500 stands for zero in the data rows.
Here are some points, each followed by its number:
[441, 573, 479, 495, 462, 467, 530, 403, 457, 390, 528, 590, 532, 512,
 588, 536, 595, 528, 462, 520, 495, 427, 608, 467, 568, 478, 378, 601,
 532, 494, 510, 478] 0
[552, 425, 543, 562, 558, 550, 426, 567, 555, 486, 531, 633, 516, 511,
 597, 634, 477, 508, 607, 546, 541, 456, 452, 555, 504, 561, 524, 433,
 526, 525, 556, 436] 1
[515, 556, 518, 533, 530, 522, 573, 651, 528, 620, 536, 632, 533, 524,
 592, 651, 526, 525, 655, 532, 523, 601, 538, 522, 519, 529, 639, 549,
 520, 522, 533, 585] 2
[504, 658, 503, 482, 498, 527, 675, 725, 511, 717, 477, 657, 481, 493,
 600, 694, 604, 487, 716, 476, 545, 706, 622, 504, 584, 488, 725, 640,
 564, 499, 478, 691] 3
[496, 601, 492, 570, 567, 473, 604, 353, 531, 456, 483, 544, 490, 540,
 575, 458, 443, 517, 379, 498, 409, 525, 514, 476, 389, 579, 389, 569,
 378, 531, 529, 577] 4
[558, 578, 551, 475, 470, 476, 603, 688, 472, 668, 502, 649, 516, 536,
 599, 676, 512, 527, 688, 490, 481, 650, 532, 555, 497, 471, 681, 553,
 487, 545, 480, 628] 5
[516, 483, 526, 516, 520, 523, 487, 595, 521, 537, 522, 633, 519, 518,
 596, 637, 505, 516, 621, 521, 523, 513, 493, 524, 514, 518, 565, 485,
 520, 524, 517, 497] 6
[767, 814, 752, 726, 734, 748, 819, 779, 740, 812, 727, 665, 730, 739,
 602, 714, 788, 734, 751, 725, 757, 819, 797, 760, 777, 729, 799, 806,
 767, 745, 725, 822] 7
[419, 515, 475, 447, 469, 498, 524, 632, 483, 585, 430, 633, 443, 479,
 594, 647, 510, 466, 646, 426, 502, 562, 514, 453, 507, 460, 610, 513,
 504, 485, 432, 539] 8
[487, 475, 471, 448, 481, 521, 469, 566, 500, 513, 420, 608, 413, 450,
 584, 603, 487, 415, 588, 438, 521, 491, 476, 483, 491, 461, 537, 470,
 506, 462, 446, 476] 9
[624, 475, 602, 428, 447, 457, 473, 541, 453, 489, 459, 614, 475, 525,
 591, 602, 484, 495, 573, 444, 466, 476, 480, 623, 485, 434, 511, 478,
 477, 560, 432, 472] 10
[407, 479, 422, 533, 514, 488, 493, 616, 502, 557, 523, 632, 502, 456,
 593, 644, 461, 480, 636, 534, 480, 529, 462, 413, 461, 525, 587, 469,
 468, 437, 537, 508] 11
[294, 672, 392, 427, 205, 257, 509, 319, 191, 193, 773, 601, 778, 618,
 591, 543, 819, 720, 438, 700, 388, 236, 851, 321, 710, 292, 226, 797,
 553, 499, 575, 350] 12
[516, 605, 494, 452, 449, 454, 640, 738, 450, 723, 464, 661, 468, 478,
 602, 702, 512, 473, 727, 460, 462, 701, 539, 504, 490, 450, 736, 571,
 474, 485, 456, 672] 13
[601, 627, 421, 655, 563, 427, 606, 340, 493, 362, 507, 569, 424, 327,
 581, 500, 465, 351, 407, 582, 388, 440, 540, 516, 401, 622, 323, 603,
 375, 354, 640, 534] 14
[544, 316, 449, 444, 624, 756, 248, 464, 702, 286, 281, 627, 278, 341,
 596, 610, 624, 300, 551, 311, 778, 233, 520, 501, 708, 534, 369, 411,
 761, 393, 367, 219] 15
[561, 755, 551, 637, 668, 696, 762, 753, 683, 770, 595, 659, 584, 560,
 600, 702, 730, 570, 733, 607, 706, 771, 737, 553, 723, 653, 765, 745,
 715, 554, 621, 768] 16
[517, 473, 510, 452, 406, 370, 490, 613, 384, 555, 495, 637, 498, 498,
 597, 647, 411, 497, 636, 486, 367, 530, 434, 515, 390, 430, 584, 455,
 375, 503, 471, 509] 17
[591, 421, 609, 497, 503, 526, 386, 489, 517, 397, 527, 611, 525, 555,
 592, 588, 519, 531, 542, 521, 526, 372, 495, 612, 527, 494, 439, 460,
 526, 586, 509, 367] 18
[348, 546, 384, 508, 511, 505, 574, 703, 509, 666, 484, 656, 469, 428,
 600, 689, 498, 450, 704, 495, 500, 637, 508, 364, 495, 511, 689, 524,
 496, 406, 503, 605] 19
[381, 440, 343, 577, 570, 586, 420, 466, 580, 417, 517, 598, 480, 396,
 589, 563, 526, 440, 512, 549, 585, 410, 499, 352, 552, 570, 435, 470,
 573, 361, 572, 411] 20
[536, 433, 551, 477, 440, 416, 451, 635, 425, 556, 532, 647, 542, 552,
 599, 666, 413, 549, 660, 517, 411, 514, 417, 545, 411, 457, 598, 422,
 409, 553, 498, 479] 21
[527, 667, 513, 524, 559, 592, 682, 721, 577, 716, 506, 655, 505, 506,
 600, 691, 632, 505, 712, 509, 605, 707, 642, 519, 623, 540, 721, 654,
 614, 509, 514, 695] 22
[505, 493, 551, 527, 539, 486, 519, 465, 514, 498, 345, 566, 334, 463,
 579, 518, 525, 381, 479, 402, 473, 520, 504, 534, 519, 544, 475, 484,
 489, 528, 473, 530] 23
[491, 550, 476, 405, 370, 399, 496, 400, 376, 360, 529, 591, 558, 544,
 588, 540, 577, 563, 466, 488, 436, 388, 595, 465, 539, 379, 362, 586,
 487, 509, 444, 438] 24
[892, 708, 895, 816, 779, 745, 715, 734, 762, 736, 865, 659, 878, 892,
 601, 697, 704, 887, 722, 850, 731, 730, 702, 894, 710, 798, 738, 703,
 719, 895, 833, 722] 25
[580, 744, 434, 616, 477, 325, 651, 299, 388, 278, 529, 583, 457, 371,
 587, 509, 605, 397, 399, 593, 318, 376, 714, 506, 479, 561, 251, 766,
 372, 385, 626, 515] 26
[409, 423, 379, 568, 541, 529, 396, 501, 532, 403, 533, 621, 492, 409,
 594, 606, 512, 448, 560, 561, 530, 383, 488, 389, 526, 556, 445, 456,
 531, 385, 572, 381] 27
[473, 504, 469, 468, 462, 477, 485, 514, 447, 492, 418, 588, 409, 454,
 577, 573, 562, 427, 543, 436, 516, 485, 551, 462, 565, 468, 498, 527,
 553, 453, 465, 479] 28
[428, 313, 426, 583, 558, 489, 347, 628, 528, 518, 547, 649, 524, 470,
 600, 668, 321, 497, 660, 566, 445, 455, 301, 420, 356, 576, 579, 298,
 398, 445, 578, 395] 29
[581, 511, 543, 498, 549, 592, 518, 584, 574, 558, 488, 617, 508, 528,
 592, 612, 560, 521, 598, 478, 603, 543, 533, 563, 588, 522, 571, 514,
 604, 532, 483, 529] 30
[310, 590, 196, 346, 474, 642, 696, 281, 583, 467, 664, 551, 728, 535,
 582, 444, 313, 685, 330, 535, 616, 616, 333, 181, 389, 375, 334, 444,
 513, 339, 408, 707] 31
[444, 433, 428, 500, 499, 503, 429, 535, 501, 461, 501, 624, 493, 457,
 594, 614, 478, 477, 579, 503, 504, 441, 461, 428, 492, 499, 493, 445,
 501, 440, 501, 431] 32
[299, 741, 392, 501, 224, 168, 599, 305, 156, 228, 771, 594, 747, 580,
 590, 528, 740, 676, 418, 734, 262, 302, 826, 329, 590, 350, 231, 826,
 416, 479, 639, 437] 33
[357, 241, 378, 698, 663, 571, 251, 547, 623, 403, 626, 632, 576, 464,
 595, 633, 333, 521, 602, 665, 514, 336, 284, 360, 392, 689, 476, 252,
 455, 414, 689, 284] 34
[551, 549, 537, 538, 570, 520, 534, 393, 546, 415, 427, 570, 432, 482,
 582, 509, 534, 452, 439, 445, 506, 461, 548, 555, 517, 578, 386, 552,
 506, 511, 480, 503] 35
[554, 507, 573, 570, 560, 510, 528, 598, 536, 571, 560, 623, 558, 565,
 593, 626, 462, 563, 614, 564, 485, 557, 469, 573, 463, 573, 585, 486,
 470, 567, 565, 544] 36
[372, 570, 415, 492, 541, 562, 574, 643, 555, 609, 429, 641, 419, 416,
 598, 657, 570, 416, 655, 445, 567, 594, 568, 401, 571, 520, 626, 568,
 570, 418, 466, 582] 37
[504, 315, 577, 639, 555, 452, 355, 627, 504, 525, 689, 646, 685, 647,
 598, 664, 293, 671, 656, 684, 401, 465, 283, 540, 317, 600, 581, 290,
 354, 614, 668, 406] 38
New points follow, each followed by the numbers of its two nearest points above by angle, nearest first.
[432, 545, 487, 547, 577, 508, 562, 466, 544, 505, 517, 581, 543, 562,
 585, 537, 488, 564, 491, 504, 492, 539, 499, 452, 487, 577, 473, 520,
 489, 530, 516, 561] 4 36
[629, 509, 521, 514, 526, 491, 494, 459, 511, 457, 454, 572, 458, 471,
 579, 528, 537, 469, 483, 463, 484, 464, 540, 586, 515, 522, 454, 526,
 495, 486, 490, 478] 35 23
[649, 476, 638, 426, 446, 479, 455, 492, 460, 438, 429, 596, 473, 572,
 586, 569, 491, 526, 529, 409, 492, 431, 491, 644, 491, 436, 461, 487,
 490, 614, 413, 437] 10 18
[625, 504, 537, 442, 463, 469, 526, 447, 461, 515, 449, 555, 472, 472,
 579, 492, 482, 481, 448, 433, 493, 538, 477, 592, 497, 455, 479, 486,
 505, 487, 433, 541] 10 23
[184, 136, 78, 803, 934, 895, 118, 504, 937, 300, 426, 635, 299, 118,
 597, 629, 426, 193, 583, 560, 813, 208, 299, 114, 564, 888, 404, 199,
 699, 79, 690, 144] 20 27
[408, 563, 434, 507, 490, 490, 562, 619, 487, 578, 518, 637, 507, 472,
 597, 648, 536, 490, 638, 521, 497, 566, 551, 418, 520, 497, 597, 561,
 508, 453, 517, 561] 19 37
[291, 184, 187, 722, 823, 786, 175, 522, 823, 344, 426, 636, 329, 198,
 597, 633, 404, 251, 592, 531, 717, 262, 305, 227, 514, 788, 435, 229,
 622, 177, 634, 203] 20 27
[502, 443, 497, 579, 537, 474, 455, 545, 502, 500, 585, 611, 576, 524,
 591, 598, 412, 553, 572, 584, 451, 482, 422, 501, 412, 565, 521, 432,
 426, 504, 584, 467] 38 29
[676, 397, 599, 415, 540, 650, 332, 466, 600, 321, 328, 623, 349, 463,
 595, 603, 621, 397, 545, 333, 681, 288, 554, 649, 668, 475, 385, 476,
 688, 535, 365, 293] 15 18
[465, 450, 559, 575, 522, 464, 472, 596, 493, 548, 647, 623, 657, 641,
 592, 626, 413, 661, 614, 627, 436, 522, 422, 513, 412, 550, 573, 434,
 420, 602, 606, 496] 38 36
[592, 456, 484, 518, 551, 557, 446, 451, 553, 438, 391, 585, 382, 398,
 586, 541, 557, 385, 488, 427, 567, 440, 522, 543, 572, 541, 438, 482,
 572, 432, 479, 441] 15 35
[499, 355, 478, 613, 593, 562, 356, 504, 578, 412, 553, 616, 520, 483,
 591, 600, 428, 498, 557, 589, 541, 382, 390, 485, 469, 606, 454, 365,
 508, 476, 608, 365] 34 1
[484, 438, 425, 527, 544, 573, 398, 440, 559, 353, 443, 607, 414, 395,
 591, 573, 550, 395, 510, 478, 584, 349, 518, 452, 574, 537, 383, 479,
 585, 406, 508, 366] 15 20
[531, 480, 527, 451, 431, 496, 485, 439, 453, 468, 495, 575, 511, 528,
 584, 521, 542, 524, 465, 483, 542, 489, 512, 536, 568, 435, 445, 487,
 571, 525, 468, 493] 24 0
[487, 446, 476, 433, 427, 435, 460, 630, 429, 556, 453, 643, 459, 476,
 597, 660, 444, 470, 654, 446, 441, 517, 441, 478, 446, 429, 596, 440,
 446, 477, 440, 484] 17 21
[415, 498, 535, 501, 517, 546, 565, 437, 540, 533, 481, 536, 467, 520,
 565, 476, 449, 486, 438, 486, 538, 568, 438, 484, 486, 488, 476, 446,
 513, 554, 500, 580] 31 4
[558, 421, 484, 537, 535, 534, 409, 558, 535, 463, 490, 632, 470, 450,
 596, 631, 489, 455, 603, 512, 530, 429, 467, 518, 507, 537, 508, 444,
 521, 460, 529, 411] 1 32
[509, 563, 464, 516, 483, 468, 574, 410, 474, 435, 502, 576, 472, 437,
 582, 523, 471, 451, 457, 524, 459, 493, 492, 489, 460, 501, 401, 526,
 458, 446, 525, 547] 14 26
[487, 551, 470, 503, 490, 481, 572, 444, 491, 485, 468, 576, 452, 469,
 584, 525, 437, 458, 471, 492, 454, 528, 474, 474, 414, 494, 450, 513,
 424, 471, 505, 562] 4 14
[582, 423, 641, 541, 499, 453, 436, 545, 476, 503, 609, 609, 622, 651,
 590, 594, 404, 635, 568, 587, 429, 477, 408, 617, 406, 521, 525, 415,
 414, 653, 563, 454] 38 21
[561, 442, 548, 434, 500, 568, 393, 429, 536, 329, 399, 609, 413, 484,
 591, 577, 575, 443, 509, 397, 590, 325, 540, 563, 594, 465, 364, 493,
 599, 522, 411, 350] 15 18
[513, 456, 517, 507, 517, 537, 441, 547, 527, 470, 548, 627, 558, 547,
 595, 621, 528, 556, 591, 534, 545, 447, 507, 510, 541, 508, 504, 480,
 546, 530, 518, 437] 1 6
[536, 469, 483, 485, 453, 426, 473, 545, 434, 503, 505, 615, 500, 479,
 592, 602, 470, 490, 574, 503, 434, 489, 468, 508, 463, 472, 522, 466,
 450, 473, 495, 479] 17 21
[525, 639, 535, 546, 557, 571, 647, 686, 564, 671, 528, 647, 529, 541,
 598, 673, 607, 535, 685, 532, 579, 663, 618, 529, 597, 551, 680, 629,
 588, 540, 539, 655] 22 16
[407, 508, 420, 495, 519, 535, 510, 601, 525, 561, 467, 623, 466, 443,
 592, 627, 530, 456, 618, 469, 543, 541, 521, 411, 538, 511, 580, 513,
 545, 433, 479, 521] 37 19
[471, 501, 433, 517, 522, 504, 488, 437, 522, 421, 540, 588, 513, 442,
 586, 543, 473, 473, 484, 539, 474, 442, 492, 450, 455, 515, 415, 503,
 455, 430, 527, 468] 27 20
[387, 516, 411, 539, 521, 505, 530, 418, 516, 474, 587, 567, 601, 535,
 581, 507, 465, 588, 447, 570, 487, 511, 472, 388, 470, 525, 433, 494,
 477, 462, 553, 529] 31 4
[646, 557, 616, 492, 538, 530, 517, 421, 540, 385, 398, 596, 400, 487,
 589, 552, 571, 432, 484, 421, 524, 415, 585, 650, 547, 521, 386, 580,
 528, 554, 456, 465] 35 23
[440, 490, 417, 567, 482, 482, 480, 545, 479, 495, 569, 604, 541, 466,
 584, 593, 503, 513, 572, 588, 486, 479, 504, 420, 497, 522, 517, 502,
 485, 434, 589, 476] 11 27
[577, 476, 493, 547, 531, 489, 447, 492, 510, 418, 494, 614, 462, 438,
 592, 593, 508, 440, 546, 523, 481, 411, 511, 536, 497, 544, 446, 501,
 485, 457, 539, 423] 27 1
[460, 533, 497, 563, 612, 610, 538, 579, 622, 545, 556, 618, 556, 544,
 591, 616, 526, 553, 601, 549, 591, 540, 517, 470, 545, 586, 557, 524,
 567, 524, 548, 538] 16 30
[599, 427, 537, 404, 500, 617, 340, 422, 559, 278, 348, 613, 363, 437,
 592, 582, 669, 394, 511, 351, 668, 257, 606, 575, 702, 448, 338, 521,
 700, 488, 368, 279] 15 18
